In the rows, zero is written as 128.
Rotation paths and how fast each direction turns (degrees a step)
Each turn is a multiple of 5 degrees from 10 to 175, or 0.
Each row of a path follows its step; steps can be skipped.

step 11: [135 128 130 139 143 128 127 134 121 127 136 141 130 131 127 124 132 143
 129 122 129 119 133 132 138 122 133 124 127 124 124 125 127 126 137 126
 117 123 133 137 118 133 124 127 129 130 131 124 131 127 134 127 115 127
 127 122 127 134 137 128 127 122 128 126 126 132 130 125]
step 12: [136 122 126 133 134 128 140 117 119 121 125 136 125 126 121 129 134 131
 130 130 128 120 132 125 130 129 132 132 134 130 128 121 120 127 136 123
 135 125 130 129 126 127 129 119 128 117 139 124 127 124 127 123 124 115
 126 125 125 127 124 120 121 118 138 131 133 135 121 136]
step 20: [136 131 123 141 131 133 129 133 114 133 124 130 124 132 138 132 130 141
 128 122 131 122 133 126 134 124 134 134 127 127 128 115 122 134 128 125
 117 129 132 129 129 123 122 127 121 124 129 136 132 127 128 123 113 123
 132 127 120 128 131 121 127 126 136 128 137 128 129 136]
step 27: [128 131 122 138 134 134 131 131 123 121 122 138 121 130 120 132 141 129
 133 127 125 127 125 134 124 119 127 129 128 130 137 129 125 129 137 115
 126 118 130 139 128 130 118 123 127 123 130 134 136 128 134 143 129 127
 127 127 126 134 138 130 130 129 130 127 135 125 127 131]
step 28: [132 118 125 136 129 123 141 130 122 126 119 131 131 139 124 131 131 130
 119 121 127 119 136 124 126 120 133 127 122 129 127 115 120 130 139 129
 117 127 125 131 128 118 131 118 133 131 126 124 131 130 132 133 128 114
 134 126 127 134 127 132 123 126 122 122 135 131 130 131]
step 36: [134 134 129 146 131 127 135 126 115 136 126 140 126 133 125 133 131 123
 133 124 131 127 128 132 124 124 121 128 129 125 128 120 123 121 135 124
 115 130 131 135 127 136 124 130 127 135 125 125 130 120 119 140 128 121
 132 125 115 131 130 125 134 125 125 126 135 127 128 130]
step 39: [128 130 123 136 130 138 135 128 118 126 121 130 114 133 119 141 130 127
 124 127 127 136 123 125 122 129 132 132 122 116 123 116 129 127 136 119
 122 124 138 126 128 134 125 123 130 127 129 121 136 124 132 129 124 121
 122 129 124 130 133 130 132 132 130 127 140 122 121 133]
step 40: [132 123 123 138 130 137 127 133 124 128 128 126 131 135 133 133 141 141
 125 125 131 127 134 128 131 118 132 127 117 126 131 123 132 129 137 129
 120 129 127 138 124 119 120 130 133 119 131 134 140 123 132 132 126 124
 135 134 126 126 134 130 125 130 131 119 136 137 128 135]
step 43: [127 129 125 139 141 130 127 129 117 119 141 133 132 134 121 130 137 138
 132 129 125 125 135 125 130 124 125 140 128 131 134 127 136 125 124 133
 124 125 128 129 122 124 122 122 130 123 132 121 134 131 128 138 117 120
 126 127 121 120 132 132 127 122 127 128 133 136 124 135]
step 45: [135 123 127 143 137 136 139 127 127 134 133 133 124 130 126 131 137 127
 127 122 135 128 132 123 121 129 129 134 125 124 135 124 126 127 140 136
 130 122 133 137 132 128 121 128 133 125 134 129 123 126 121 131 124 121
 135 130 131 138 133 114 131 121 135 130 136 131 126 131]
Directions:
[129 130 129 130 126 127 127 129 129 129 129 126 127 128 132 129 126 129
 129 125 129 129 128 127 128 129 128 126 128 128 128 128 129 126 130 126
 130 130 128 129 128 129 126 130 127 129 128 130 129 126 125 129 127 128
 128 129 127 128 129 125 126 128 129 128 127 127 129 130] | 70
[128 130 126 129 128 129 130 128 126 128 126 127 130 127 128 129 126 128
 129 128 129 129 126 129 127 127 128 127 130 127 129 126 129 128 127 129
 127 128 126 127 129 126 127 130 127 127 130 127 128 128 128 130 126 131
 126 129 126 127 130 128 131 126 128 127 126 130 126 127] | 110
[127 128 128 128 128 128 128 129 128 129 126 129 128 130 128 126 130 128
 126 130 129 129 128 130 126 127 128 126 125 129 130 130 129 127 127 126
 129 128 129 131 125 127 127 129 128 130 126 127 127 125 129 128 127 128
 129 130 128 127 129 128 129 127 126 127 130 128 127 126] | 85
[127 128 127 129 129 127 128 131 129 128 125 126 126 126 127 128 129 128
 129 129 128 127 127 126 127 126 127 129 127 129 128 129 129 126 129 128
 126 126 126 127 130 127 130 127 127 126 126 130 128 127 129 125 128 127
 128 130 127 129 129 126 128 130 131 126 128 128 129 126] | 55
[129 128 127 129 125 128 129 129 130 130 128 129 127 128 127 129 127 125
 127 126 126 127 127 128 126 127 130 127 129 128 130 127 128 129 129 127
 128 129 127 129 130 128 127 129 129 127 126 128 130 130 131 131 129 128
 128 127 128 126 127 129 128 129 128 126 130 125 130 128] | 35
